The rows of X fall into several groups, which share some directions, and each row is roughly a mix of its group's hidden directions.
X, 116 rows:
-17; -10; 4; 18; -31; 6; -37; 43; -2; -29; 0
-7; -44; 12; -11; 1; -41; 8; 2; -23; 19; -29
-15; -8; -10; -37; -3; -7; -36; -45; 0; 22; 11
7; 27; -18; 6; -3; -26; 7; 31; 12; 23; 47
23; 7; 3; -9; 39; -27; 10; -39; 2; 6; 35
-3; 34; -55; 5; 21; 9; -17; -14; 13; -16; 8
-23; 28; 10; 12; -18; 11; 15; -41; -2; -19; -38
-19; -17; -2; -28; -12; -16; -19; -29; -7; 21; 47
11; -39; -5; -47; -2; -6; -23; -21; 11; 24; -13
17; 44; -22; 1; 4; 11; 8; 6; 22; 10; 47
-18; -6; -2; 26; -28; -9; -50; 28; -4; -16; -16
-26; -7; -28; 17; -45; -4; 31; 21; -21; -6; -6
-4; -37; 10; -9; -12; 26; 4; -15; -13; -9; -53
14; 50; -11; 25; 32; 9; -13; -23; 19; 4; 9
-17; -17; 9; -21; 6; 25; 51; 12; -21; -11; -27
23; 43; -23; -23; 4; -18; -32; -22; -2; 21; 2
9; 40; -25; 11; 25; -4; -3; 7; 21; 5; 46
-19; -31; 17; -28; -10; -11; -7; -46; 11; 25; -13
-1; -34; 14; -20; -17; 44; 5; -21; -8; -16; -32
6; 36; -35; 2; -32; 31; -13; -9; 16; 15; 23
-23; -33; 18; -10; 2; 11; 39; 23; -26; -30; -4
-21; 13; -14; 19; -54; 12; -29; 23; 5; -5; 12
-41; 39; 9; -19; -15; 16; -4; -32; -19; -14; 4
-12; -10; 16; -29; 9; -20; -30; -47; 3; 26; 10
17; 0; 16; 1; 14; -10; 10; -31; 14; -6; -60
9; 33; -21; 17; 2; -17; 2; 29; 17; 26; 41
-11; -25; 4; -31; 1; -12; -36; -29; 7; 36; 19
-26; -3; -40; 0; -50; 4; -28; 11; -3; -3; 7
-1; -42; -4; -19; -3; -17; 23; 11; -20; 0; -47
-10; 43; 31; 13; -8; -7; 24; -24; -19; -31; -3
19; 30; -1; 14; 2; -19; -38; -17; 33; 22; 24
-27; 28; -17; -12; -10; -2; 13; -53; -19; -18; 4
27; -24; 20; -7; 10; -19; 42; -23; -29; 9; 18
14; -17; 56; -22; 17; 3; 16; -32; -7; 2; 9
-4; -45; 15; -27; -19; -2; 17; -4; -23; -5; -39
32; 23; -13; 10; 13; -14; 39; -1; -13; -40; -13
27; -14; 6; 12; -12; -18; 8; -39; 18; -2; -47
-16; 12; 2; 4; -7; 11; 0; 45; -17; -4; 53
-4; -9; 26; -14; 30; -22; 46; -19; -26; 1; -14
-10; -40; 11; -6; 2; 22; 25; 22; -32; -33; -12
-10; -40; 18; -11; -5; 15; 29; 26; -32; -30; -1
10; -16; -11; 32; 3; -5; -56; -20; 10; 15; -20
-15; -32; 10; 0; -16; 20; -14; -20; -15; -14; -52
20; 25; -2; 13; -2; -23; -47; -11; 24; 11; 31
15; 39; -7; 6; 21; -17; 5; 6; 17; 17; 51
-14; 32; 14; 6; -24; 7; 27; -31; -12; -32; -29
2; -30; 19; -27; 11; 12; 16; -26; -17; -22; -43
8; 7; 6; 23; 2; 10; 40; 51; -8; -27; 2
-7; 37; -2; 30; 1; 0; -30; 6; 18; 2; 46
-22; 2; -6; 6; -15; 26; -3; 52; -10; 1; 38
-35; -3; 7; 26; -30; 2; -33; 32; 23; -2; -14
2; 9; -4; 9; -7; -4; 31; -42; 3; -22; -48
15; 4; 26; -5; 56; 0; 12; -33; 0; -14; -14
-21; 34; 19; -3; -25; 6; 30; -25; -20; -33; -10
29; 19; 16; -38; 23; -2; -18; -18; 17; 22; 29
25; -9; 29; -10; 14; -24; 42; -16; -20; 3; 29
-11; 5; -31; -6; -54; -2; -2; 33; 0; 6; 23
-19; -28; 7; -38; 7; 3; -35; -20; 12; 36; -3
-20; 12; 12; -9; 5; 17; -7; 49; -17; 0; 44
-11; -52; 10; -7; 3; 18; -5; -14; -14; -11; -43
5; 27; -15; 8; 9; -33; 12; 40; 10; 7; 41
6; -11; 28; -35; 36; -18; 31; -19; -24; -1; 8
-27; -14; -22; 34; -44; -27; 9; 13; -11; -2; 12
16; 39; -15; 14; 2; -19; -42; -16; 26; 15; 14
21; -4; -13; 9; 6; -18; 7; -50; 13; -4; -44
-11; 43; -5; -4; -23; 3; -23; -15; 6; -21; 44
-2; 12; 14; -5; 32; -8; 41; -15; -26; -8; -41
22; 8; 10; -1; 58; 15; 21; -23; 8; -9; -21
-16; 4; -34; 20; -44; 13; 18; 25; -18; -12; -20
-19; -30; -3; -28; -25; 1; -29; -35; 11; 31; 2
-4; 8; -18; -5; -15; 43; -30; 22; 5; -3; -43
3; -3; -33; 24; -6; 26; 23; 52; 0; -16; -2
1; -8; -20; 21; -23; -31; 43; -10; -37; -1; 8
-6; 4; 0; 15; -21; -11; 20; -58; 5; -10; -31
19; -11; 42; -23; 37; -6; 31; -22; -8; -7; -10
10; 43; -22; 7; 10; 25; -17; -26; 21; 3; 33
-21; 8; -21; -2; -52; -7; 12; 32; -3; -5; 29
29; 1; 0; 18; 13; -16; 4; -33; 18; -5; -52
25; -3; -13; 16; 10; -13; 4; -38; 18; -3; -51
-17; -29; 21; -21; 12; 23; 49; 13; -15; -14; -9
-20; 4; -42; 15; -46; -5; -26; 17; -1; 12; -9
32; 1; 3; 0; 17; -19; -7; -39; 15; -1; -48
-21; -4; -33; 6; -54; -6; -27; 11; -7; 17; -1
20; 29; -7; 26; -14; -22; -43; -11; 24; 19; 14
27; 29; 28; -31; 31; -5; -16; -21; 16; 22; 4
40; 5; -33; 16; 13; -3; 27; 34; -4; -26; -3
22; -12; 41; -9; 44; 15; 22; -26; 3; 0; -8
13; 51; -5; 10; -15; -5; 7; 21; 16; 14; 40
-33; 7; 8; 7; -8; 22; 5; 45; -13; 1; 42
-40; -14; -19; 23; -33; -20; 30; 17; -8; -11; 15
21; 1; 29; -24; 38; 16; -19; -22; 19; 25; -19
-18; -28; 2; -5; -4; 23; 37; 20; -30; -23; -29
34; 14; 22; -24; 31; 1; -46; -8; -7; -5; -10
16; -4; 25; -2; 34; -22; -26; -37; 18; 30; 2
-5; -36; -5; -34; -12; 1; -19; -34; 16; 25; -26
29; 29; -25; -4; 41; 0; 15; -37; -9; -5; -8
3; 15; -3; 26; 3; -27; -34; -21; 37; 22; 25
10; 28; -30; 28; -18; -21; -38; -14; 19; 18; 10
-12; -24; 6; -26; -3; 11; 49; 16; -33; -19; 0
18; -13; 35; -18; 45; -9; 25; -27; -8; 0; -14
-30; 14; -14; 22; -35; 17; 32; 18; 21; 12; -21
-30; -21; 4; 9; -38; -9; 30; 33; -17; -17; 14
24; -32; 3; -7; 15; -6; -7; 53; 5; 16; 28
-17; -9; 29; -48; -3; -16; -13; -33; -11; 13; 21
-36; -20; 0; 35; -23; 2; -24; 24; 31; -8; 13
24; -6; 34; -17; 45; -5; 28; -28; -4; 3; -12
-6; 31; -11; 19; -12; -31; -10; 31; 10; 13; 43
34; 9; 27; -6; 53; -3; -15; -21; -6; -15; -7
-22; -28; 23; -4; -26; 16; -20; -23; -17; -24; -36
-35; 10; 5; 12; -15; 29; -6; 44; -9; 4; 34
-2; -41; 14; -19; -16; -23; 26; 20; -21; 5; -34
-19; -38; -8; -33; -15; -6; -17; -35; 9; 30; 6
27; 12; 30; -34; 12; -35; 2; -8; -24; 2; 28
-40; -2; 7; -32; -17; 8; -27; -37; -4; 20; 12
-31; 5; -4; 3; -8; 19; -2; 41; -14; 4; 49
-13; 16; -38; 25; -35; 0; -20; 35; 9; 13; 9
Here is one row of each group, with its name. Which group are the others in?
9; -5; 48; -12; 33; -2; 9; -38; -9; -16; -17 => T
8; 29; -24; 20; -8; -27; -34; -16; 26; 15; 28 => F
-23; -2; 34; -25; -23; 0; -36; -11; -5; 22; 32 => P

-12; 7; -38; 22; -34; 5; -14; 44; 10; 8; 14 => T
-17; 2; -12; -2; 0; 20; -8; 51; -12; 3; 45 => P
34; 8; 20; -19; 33; -4; -32; -23; 19; 15; 24 => F
-34; 24; 18; -26; -31; 32; 9; -2; -17; -21; -16 => P
-17; -13; -12; 8; -29; -21; 32; 21; -26; -25; 32 => F
28; -25; -7; -1; 8; 4; -40; 38; 20; 27; 1 => P
-1; 20; -5; 7; -25; -23; -6; 24; 8; 26; 53 => T
19; 25; -2; 39; 6; 6; 24; 42; -5; -28; -1 => P
-6; 36; -27; 30; -9; 33; -32; -6; 19; -5; 12 => T
-33; 1; -33; -2; -36; 22; -24; 22; 12; 9; -22 => F
35; 38; 5; 14; 1; -28; 27; -17; -27; 6; -18 => F
